One turn sends every row of this set to another row. A few are shown first. Where does it send the rows asked after them?
nafe: [-14  -4   1 -11  12  -5 -19 -21 -22 -16 -22  19 -11  -2   4 -14  16  18]
Tagip: [ -4 -21   9   5  29 -24 -26 -17  16   9 -36 -18  15  11  -2 -13  30  17]
ridof: [-20  -6   5 -29  24 -19  -6   4  13  25 -22 -21 -11  13  -2   0   5 -10]
bapam: [-18  -6  11  -9  20 -14 -22 -16 -20 -10 -32  16 -10  -2   9 -11  18   6]
razu: [-12 -54  14  17 -11   6  17  -1  16  12   8  -2   8 -21  -1 -14 -35  16]
lefis: [-14 -43  19  30 -16   9  22  -3   7  10   7  -2   7 -14  -8 -14 -37  17]
vazi: [ -9   0 -19  18 -17   5 -18  -4  19   2 -18 -18 -32   9  -8 -36 -10   7]
gek: [-19 -47  30  34  -5  -4  17   5  12  20  -5  -7   8 -12   0 -10 -36   1]
nise: [-12  16  15 -10  13  -5  16 -14 -21   9 -10  -1  28  11 -26 -12  10  17]
lera: [-13  -3 -18 -38   8   1   0  -8  13  12  -4 -14 -21   9 -12  -8  -1  11]
piba: [-19 -51  19  25  -9   1  14   6  19  18  -2 -12  -4 -12   4  -9 -38   3]
felil: [  6 -13  -8   3  12  -3 -15 -33   5  -9 -15  -7  21   9 -20 -23  26  42]
zube: [ -6  12 -13  29 -22  12  -7 -11   1  -6 -13  -7 -10   9 -21 -41  -7  20]
nofiv: [-19 -44  26  21 -16  -4  13   7  23  14  -5   0  -4 -10   6  -2 -40  13]
mopo: [-16  -3  10  -8  17 -11 -20 -19 -25 -13 -28  20  -5  -1   4 -12  17  13]
sulof: [-13  -7   1  21  16 -28   8 -10  -2  23 -35 -50  10  10  10 -12  14  14]
Fom: [-21   8  26 -11  26 -23   4   1  -6  23 -26 -13  18  13 -13  -4  12  -6]
Nitok: [-15 -49  28  26  -6  -2  18   0   9  17   0  -1  23 -21  -1 -12 -31   9]
suso: [-28 -23   7   1  18 -20 -26   8  -3   3 -41 -15  18  21 -20   4  15  -5]
vaso: [-16 -37  26  25 -22   3  20   1  12   7   2   6   6 -10  -3  -4 -38  22]
buk: [-22 -11   6  11  11  -7 -15  -3 -18  -9 -30  -5  35  20 -35  -2  17  11]
vesa: [-15  -2  -2  24  -4 -12 -22   7  20  13 -37 -23 -25  10   2 -30  -6 -10]
sada: [-12 -14 -18   8   9 -20   4 -11  12  21 -27 -53 -12  11  15 -13   9  17]
dos: [-16   9  18  41  -1 -16 -15   3   3  11 -40 -16   0  12  -5 -31   1  -9]
Gimi: [-16 -42  30  36  -9   1  21   1   5  15  -2  -4  15 -13  -6 -12 -34  11]
tudu: [ -5  -9 -32   4  -2  -4  11 -20   7  11 -12 -47 -13   8   5 -17   6  34]
Tato: [  4 -23 -20  -8  14  -2 -24 -28  20  -4 -15 -14  -1   9 -11 -20  23  36]
Molon: [  2 -13  10  13  23 -16 -19 -25   2   0 -29 -11  31  11 -14 -17  31  30]
zasi: [-15 -59  17  17  -7   1  13   2  20  19   2  -7   6 -21   5 -11 -34   7]
Kov: [-21 -41  33  26 -14  -6  15   7  17  15  -9   2   6  -8   4  -1 -38  11]
rovig: [-27 -31 -15 -14  11 -10 -30   6  11  -1 -31 -19  -6  21 -18   4   9   0]
gada: [ -4   0 -20  17  -3  -5  18 -27  -9   6 -12 -36  10   8  -5 -21  10  42]
ked: [-16  -8   3 -15  18 -11 -26 -15 -15 -11 -29  13 -18  -1  11 -11  15   9]
Gegoz: [  0 -28  -9  -8  24 -16 -30 -19  27   6 -27 -22  -3  11   0 -15  25  21]
fogez: [ -9   2   0  26   8 -17  19 -21 -15  13 -25 -40  23  10  -2 -18  15  30]
ladot: [-18 -37  35  28 -18  -2  18   4  13  12  -4   7  13 -10   1  -3 -37  17]
led: [-11 -50  21  23 -11   5  19  -5   8  11   5   1  19 -22  -5 -14 -33  17]
sepu: [ -7   9 -11 -25   2   8  11 -18  -8   2   4  -3   2  10 -28 -14   3  26]
kegug: [-14 -50  14  24 -14   8  18  -1  17  13   4  -6  -4 -15  -1 -12 -39  13]
rul: [-16 -55  26  21  -2  -6  14   4  16  20  -4  -6  14 -20   5 -10 -31   5]
Luzel: [ -8  18  11  44 -11  -2  -6  -7  -9  -1 -26  -6  10  10 -21 -38   0   9]
tedas: [-15  -7  -2 -15  13  -6 -22 -19 -17 -14 -24  16 -19  -2   8 -14  15  15]
mema: [-19 -25 -30 -15   0   6 -23  -6   5 -14 -15 -10  -5  18 -30  -3   5  19]
nuti: [-17 -15 -16  -1  -4   8 -14 -13 -14 -19 -14  -1  21  19 -41  -6  10  26]
git: [-16 -42  21  19 -21   4  17   1  20  10   2   3  -3 -12   0  -3 -40  20]

vesa goes to zube
nafe goes to bapam
led goes to rul
Where do these go?
lefis goes to gek
mema goes to buk
ridof goes to sepu
Gegoz goes to felil
ladot goes to nofiv
gada goes to sulof

One turn sends every row of this set to another row. A few are shown first. Where does it send the rows asked after them?
Revez: [  9   2 -42 -13  23 -21  11  17  35  18 -22  18  32  -6   7  23 -10   9
  -6 -10 -42  31   7 -22   4  -1  16  -8  -8   2  12  17]
Kolam: [  3  15   3   3  -8 -16 -16  -3   8 -10   5  31   1  24 -16  16   8  33
 -16   9 -15  24   4  -5  -8 -35 -19 -21  17  -7   2   4]
kote: [ -2   0  -9  12 -43   3  -3   8   5  14 -37  23  27   4  13   9   1  19
  36  50 -17  24  32  22  -2 -10   8  -5 -22  -5   7  23]
Tinun: [ 11  13  -4   4 -22 -22 -10  -4  -2  29 -37   9  22  25   8  15  -1 -12
  26  26  -8  -3  17  16  -5  -3   8   1 -11 -28 -17  -1]
fef: [ 26  20 -18 -15   0   1 -15  -1  22   4 -35  -4  18   4  19   5  -3 -38
   0  23 -33  50  -3  18  14 -50  10  -2 -17   7  28  10]
zim: [ 20  -8 -34  -8  13 -15  22  -8  -4   4   2  -5  42   1  53  18  -8  10
  17  -2   1  32  21   3   1   4  -3  -9  18   8   2  14]
fakuv: [  3  27  -9   1 -14  17 -29 -14   8  -7  16   6  -9  11   4  -1   7  33
  -7  11 -21  51  -5 -15 -28 -30   8 -12  -4  14  14  17]
Fiker: [ 17  -1  -2  -5 -30 -14 -10  15  19   8 -14  15  14  18  12  25 -17 -24
  25  -2  -7  -9  13  19  14   7 -25 -31 -23  -4 -11  -5]
kese: [  6  21   8  -8 -63  12 -11  12   7   9 -27  30  15   6  11   5  -9 -12
  25 -12  -2  11  -2   6  17 -17   2 -49  -2   8  13  -8]
penut: [ -1   8   3  -4 -34  20  -3  17   2  21  -2  -6  -1  -3  45   7   6  16
   9  34  13   5  20   2 -14  -9  27 -14  29   1  33  22]
duso: [ -2  15  16 -12 -27  19   0  30   4  15  -4  -5   9  -8  40  15 -17 -19
   8  -3   0  20  28  14  14  -2  15  -7   2  47  25  29]
zesi: [ 33  13 -12 -23 -31 -11   3   0   3  23 -14 -26  -1   2  29  22  12   0
  17 -12  -3  43  -4 -14   4  -7 -33 -14  14 -13  19  43]
gati: [ -7  16 -18   7   8 -12  -3   7  17 -13 -18   8  -4  14  -2  10   0  19
 -29  20 -51  42   4 -16 -26  18  13 -10   8  -3   2  17]
pibar: [ 37  21 -40 -28   9  -4  -7  -7  13  17 -19   0  12   3  15  18 -14 -23
  -8 -14 -18  27 -15  -2  25 -21   4   2  15   5  41  13]
rubib: [ 16  22  10   1   6  13  11  27   3  -5 -14  18  -6  -6  14  11  10  19
   7  10   0  42  -4   4 -37  11   4 -23 -30  35  32  16]
vuve: [ -8  27  15 -21  -4 -10  -4  14   7  13 -28  -8   1   8  26  17  -3 -30
  40 -23  -8  17   6 -16  18  25  19 -16  -4  22  16  13]
Tidem: [  3   7 -22 -13 -13 -23   1   3  20 -22 -24  19   8  -5 -11  17 -16  33
  -8   1 -43  40  -4   1   7   2  -1 -25  22  -4 -16 -11]
Tepul: [-19   9   2   3 -52   9  -3  -6  -6 -10 -39  18   8   3  25 -11 -11  -6
  18  36 -18  22   8  33   9   0   5 -30   1  22  18  -3]
vubu: [-14  -1  -7 -26 -19 -11  23  -3  -2   8   7 -10 -14   9  29  -1   0  25
  17  30 -10  -2  21   5 -17  12  12 -13  -6 -22   4  29]
Vuz: [ 16   1  -9  -9  -5  15 -30 -22  30 -17  18  -8  -5  -5  24  13 -12  -9
  -7  11 -10  36 -15  -2  20 -32 -10 -13   0  15  36  27]
suko: [  1  19  18  -4 -24 -16   5 -11  13   3   4 -25 -12 -28  35  13   3 -15
  -5   8  -5  41 -34  -7  -8  -4   5 -25 -22  15  -3   7]
pefi: [ 19  10  -8  18   7  -2 -29  -3  19  -7  13  15   8  18  15  21  13 -13
  -4  38 -11  28   6  11  -2 -53 -12 -12  -7  10  24   4]
nezoz: [  6  11  21   2  14   4  31  11  -7 -10 -32  18  29   7  21   8  -2   3
 -13   8  -4  36  11  -9  -5   4  32  -6  14 -16  19  35]
kisa: [ 20   5 -36 -31  -4  -7  -9   9  39   0 -60   6  22  -9   9   5 -12   6
  19   1 -43  57  -5   4  13 -13   6 -22  -5   8  13   2]
kopo: [ 12  24 -14 -19 -18 -11  19  16   0   7   4   0  -6   0   8  31   1   1
  49   0 -17  17  14 -18   1  31  21 -18 -21 -19  -3  20]

kese goes to Tepul
zim goes to zesi
Where do these go?
Revez goes to pibar
pefi goes to Kolam
penut goes to vubu

One turn sends every row of this set to another row. A few are shown first. Where does it send the rows asked after them?
U: [  9  17  27 -23  -4 -36 -13   0  12 -14  -2  17]
T: [  2  10  50 -16  -4 -28 -19  32  -9 -19   8  18]
W: [-19 -27  22   4  13 -20  15  -2 -15 -30  24  18]
S: [ -6  -5  32 -37 -28   3  24  42 -12 -36  20 -12]
D: [-19  10  30 -28 -21 -29 -22   9   4 -38  15  15]
X: [-18  23  16 -37 -29  -3   9  14  13 -18 -13  -5]
N: [-10 -35  -2  -6 -13 -12  28  24 -30 -18  28   8]
G: [ 28   8  25 -25  10  -5  29  23  -9 -14  12 -21]
K: [-10 -31  13  -8 -29 -19  18  10   6 -11  -1  36]
L: [ 10  13  -9 -37 -28  -1  14   6   1 -30  11 -18]
V: [  7 -14  -5  10 -10  -8 -14  12 -24  -9  10  24]
J: [  4  33  22 -18   6   1  -1  21 -10  -6  -8 -14]
R: [ -9 -30 -17 -11 -17 -17  33   5 -14 -15  20   9]
B: [  8 -29  -8  -2  -7 -16  31  18 -22  -1  15  10]
M: [-29  17  46 -28   0  -2  13  28  -7 -29   6 -13]

N goes to B
D goes to T
Where do these go?
K goes to W
M goes to J
S goes to G

